[[133 126 121 130 126]
 [110 119 130 100 125]] --> 130

[135 101 124 120 127] --> 124

[120 126 114 103 153] --> 114

[152 132 105 143 137] --> 105

[119 117 129 105 105] --> 129

[[105 148 113 140 146]
 [145 121 101 144 110]] --> 101
---
[[131 100 150 121 138]
 [109 107 145 146 124]
 [111 155 131 112 153]] result: 131

[[130 130 131 113 123 126]
 [131 112 138 109 134 148]
 [117 124 153 124 135 139]] result: 130

[[128 128 107 134 128 109]
 [156 123 146 131 131 137]
 [118 129 129 151 136 145]] result: 128

[[124 130 133 130 132 124]
 [143 126 125 120 124 122]
 [126 157 157 118 110 142]] result: 124

[[107 142 141 112 121]
 [124 119 115 109 135]
 [148 128 127 120 117]] result: 107

[[135 136 129 121 125]
 [136 136 128 122 126]
 [152 140 117 155 131]] result: 135

[[155 116 133 123 139 119]
 [152 122 133 131 113 120]
 [147 112 130 123 135 120]] result: 155

[[132 116 157 134 105]
 [132 117 156 134 105]
 [138 125 116 128 147]] result: 132
---
[136 113 130 155] | 113

[[101 140 144 124 127 106]
 [149 130 126 128 123  99]
 [152 143 122 134 135 156]] | 124

[107 120 125 127 125 126] | 127

[124 137 119 106] | 137

[[129 151 128 131 123]
 [129 148 127 138 130]
 [120 140 133 126 125]] | 128

[121 136 141 103 112 148 138] | 112

[117 130 117 103] | 130
---
[[150 137 111 118 126 130 131]
 [125 141 125 149 144 120 117]
 [115 126 131 113 119 112 120]] yields 120

[156 142 114 149 126] yields 126

[[126 155 122 119 128 124]
 [127 141 139 126 129 119]
 [113 149 136 111 122 118]] yields 118

[[133 134 157 142 152 123]
 [132 122 120 119 128 136]] yields 136

[155 126 105 118 112 149] yields 149

[121 134 113 119 109 127 153] yields 153

[129 116 135 141 152] yields 152

[[150 151 147 138 125]
 [146 151 149 144 133]
 [140 149 152 148 139]] yields 139

[[120 130 128 134]
 [106 139 128  99]] yields 99

[[143 136 148 138]
 [132 106 115 124]] yields 124
---
[133 122 104 137 151] | 151
[143 138 128 134 114 135 103] | 103
[ 98 153 126 118 124 123] | 123
[128 125 129 129 103 131] | 131
[126 128 147 127 145 151] | 151
[148 128 151 103 115] | 115
[104 117 103 113 148] | 148
[108 120 128 138 135 153] | 153
---
[[134 147 119 124 140]
 [121 113 115 138 104]
 [138 150 125 120 136]] out 115

[118 128 113 105 130 143 129] out 118

[106 138 111 133 135] out 133

[[131 121 146 123 123 139 119]
 [145 125 143 117 120 107 151]] out 119

[[142 140 138 138]
 [133 134 131 155]
 [132  99 110 109]] out 110

[[141 130 134 133 140]
 [127 147 120 112 105]
 [125 140 125 129 131]] out 120

[115 108 116 105 144 112 149] out 112
---
array([[135, 122, 123, 139],
       [131, 120, 119, 120],
       [133, 120, 144, 106]])
122

array([[120, 108, 133, 131, 135, 140],
       [120, 142, 122, 130, 115, 156],
       [120, 126, 153, 104, 135, 116]])
131

array([[107, 127, 127, 153, 137, 133],
       [102, 136, 132, 140, 105, 141],
       [116, 156, 131, 131, 136, 152]])
153

array([[140, 127, 142, 110, 126, 111, 111],
       [143, 134, 130, 107, 112, 127, 116],
       [119, 152, 117, 133, 100, 122, 122]])
126

array([[129, 127, 128, 128, 128, 128, 128],
       [101, 146, 153, 127, 129, 103, 129],
       [131, 127, 128, 123, 125, 136, 127]])
128

array([[126, 125, 127, 156, 129, 126, 131],
       [124, 113, 157, 103, 135, 151, 132],
       [138, 144, 142, 119, 139, 122, 147]])
129

array([[124, 130, 131, 122, 129],
       [127, 126, 118, 126, 127],
       [130, 158, 111, 132, 154]])
131
---
[[128 119 128 132 132 141 134 128 104 110 123]
 [137 132 116 110 136 115 140 117 120 139 129]
 [129 129 119 114 122 110 123 145 123 136 142]
 [118 134 137 117 129 115 112 127 118 142 140]
 [118 129 126 134 117 150 129 122 149 127 125]
 [130 104 134 117 108 131 124 130 126 134 134]
 [113 127 125 134 124 127 107 125 143 113 136]
 [137 138 133 127 106 135 119 134 132 109 126]] yields 137

[[143 113 123 147 116 112 122 134 140 139 135 132 119 112]
 [116 152 130 133 133 142 143 112 126 130 139 118 127 146]
 [143 122 115 119 120 117 110 112 111 115 138 137 131 137]
 [123 122 145 130 140 140 144 143 130 132 106 123 114 132]
 [129 136 128 136 115 117 119 145 145 128 122 118 141 106]
 [138 130 110 129 116 115 114 112 131 124 150 134 137 120]] yields 116

[[140 138 140 118 121 135 135 156 116 124 154 124 152 137 131]
 [123 117 116 128 122 124 116 135 120 122 105 154 111 110 116]
 [135 126 128 142 136 136 126 137 134 134 121 154 123 123 131]
 [118 119 116 120 119 121 119 128 123 121 128 137 126 119 126]
 [124 110 105 127 117 129 109 119 114 118 110 142 104 113 114]
 [117 137 138 115 120 113 138 116 125 122 118 108 127 127 119]] yields 123

[[143 140 136 128 126 129 129 136 129 140 133 137 132 116 124 127]
 [115 114 114 127 128 150 119 123 118 117 116 141 118 140 132 134]
 [117 120 124 129 130 145 119 135 134 118 127 131 124 136 132 139]
 [128 134 135 128 113 123 142 157 133 121 113 124 110 128 114 139]
 [137 136 132 135 130 127 133 130 128 136 133 133 133 120 129 127]
 [140 136 131 126 129 133 128 129 124 139 133 138 134 120 128 124]
 [126 130 130 145 116 113 153 131 123 122 111 122 113 126 117 134]
 [104 114 124 136 127 129 133 136 138 105 119 111 117 156 131 148]
 [125 132 139 121 123 103 135 128 142 126 134 103 131 127 122 121]] yields 115

[[130 119 128 120 124 111]
 [132 141 129 125 137 136]
 [127 135 132 128 134 144]
 [125 126 136 132 141 136]
 [122 131 123 133 123 135]
 [134 127 127 147 124 119]
 [125 118 130 124 118 117]
 [139 131 125 122 111 141]
 [126 130 134 140 125 155]
 [136 126 148 136 113 109]
 [128 124 120 113 112 138]] yields 132

[[129 116 128 143 121 119 123 123 122 124 120]
 [117 131 145 121 131 134 120 119 129 133 147]
 [118 107 152 131 112 144 129 149 113 119 141]
 [130 127 116 127 132 121 116 126 127 139 126]
 [122 125 118 123 129 131 145 138 124 117 133]
 [120 126 125 119 129 118 125 138 127 122 137]
 [126 142 131 139 134 142 130 117 122 131 115]
 [127 130 134 122 132 135 132 140 125 133 121]] yields 117

[[141 142 130 132 127 131 130 120 117 138 121 111 132]
 [119 117 133 131 113 138 126 148 146 128 139 155 135]
 [136 139 137 134 121 132 132 127 123 141 121 115 134]
 [107 116 138 120 148 115 141 144 143 133 139 135 106]
 [129 135 131 144 119 134 112 130 140 121 123 122 136]
 [134 139 138 139 117 134 127 130 129 138 120 117 136]
 [135 138 138 132 124 129 136 127 122 142 120 116 133]
 [144 143 132 131 133 126 139 110 107 134 112 110 139]
 [109 122 143 142 121 129 120 148 157 122 129 136 128]
 [113 118 134 119 150 114 141 136 134 130 135 131 109]] yields 119

[[140 151 119 116 113 112 146 143 103 105 109 111 125 114 132]
 [134 135 128 129 116 142 111 133 104 123 135 109 122 124 129]
 [123 106 153 127 130 139 127 118 116 130 117 130 123 116 122]
 [142 143 102 116 127 130 129 136 138 119 137 127 121 134 126]
 [101 105 120 133 136 120 115 116 132 121 117 125 140 124 136]] yields 134

[[114 120 137 119 121 124 121 118 119]
 [146 130 117 116 125 144 124 124 130]
 [132 132 120 114 143 121 121 114 132]
 [129 140 120 118 119 133 127 112 133]
 [106 124 131 124 126 121 126 142 127]
 [136 113 141 131 124 132 120 129 131]
 [140 143 119 122 131 117 134 131 140]
 [119 135 138 142 117 122 129 122 119]] yields 146
---
[121, 130, 129, 105, 112, 123, 145]
130
[154, 130, 149, 120]
130
[138, 134, 152, 142, 106, 107]
134
[150, 113, 132, 126, 116]
113
[124, 135, 121, 99, 117, 132]
135
[132, 103, 123, 133, 116, 131, 119]
103
[134, 116, 128, 128, 141, 156]
116
[137, 107, 147, 138]
107
[133, 153, 125, 146, 136, 142]
153
---
[[154 109 133 148 105 154]
 [107 156 110 110 114 109]] → 110

[157 122 155 120] → 155

[[128 148 138 144 106]
 [127 150 105 109 115]] → 105

[[122 131 111 132]
 [118 147 152 127]
 [137 131 127 107]] → 127

[[130 139 139 140 138 136 115]
 [120 111 120 139 115 148 140]
 [106 123 122 137 121 152 129]] → 122

[116 123 120 149] → 120

[ 98 137 118 122 138 126] → 118
---
Input: [117 126 116  99 123]
Output: 116, 126

Input: [132 109 101 145 138 156 100]
Output: 145, 156

Input:
[[129 130 149 116 122 122 121]
 [130 128 150 114 125 124 120]
 [135 126 148 114 132 128 124]]
Output: 114, 150

Input: [135 132 153 142 111 151 126]
Output: 142, 153

Input:
[[140 106 132 119 126]
 [122 143 137 104 139]
 [131 100 151 132 126]]
Output: 137, 151

Input:
[[122 100 151 121 127]
 [142 124 147 101 130]
 [133 142 106 129 118]]
Output: 147, 151

Input: [122 144 141 139 115  99 132]
Output: 139, 144

Input: [155 136 132 112 123 134 109]
Output: 112, 155

Input: [135 110 129 154 120 153 139]
Output: 154, 154
---
[[122 157 152 126]
 [130 147 148 120]] yields 130

[128 100 125 153 139 125 121] yields 139

[[128 127 133 121 126 128]
 [128 134 140 129 130 123]
 [128 144 133 153 139 120]] yields 126

[[118 120 115 115]
 [115 151 116 151]
 [140 102 140 105]] yields 115

[[132 106 149 117]
 [130 106 150 114]
 [131 135 120 136]] yields 130

[[144 154 142 128]
 [108 143 119 150]] yields 108
---
[117 122 138 153] | 138

[[120 128 126 126 128 136 124]
 [118 137 140 120 127 122 123]
 [139 121 123 139 128 156 129]] | 123

[[107 127 108 125 152 121]
 [111 122 128 134 128 110]] | 128

[122 127 125 106] | 125

[[108 150 139 127]
 [128 125 139 123]
 [138 137 132 145]] | 132

[153 128 144 145 135 125 142] | 144

[149 114 126 116 134] | 126

[154 147 112 145 144 144 104] | 112

[123 103 152 105] | 152
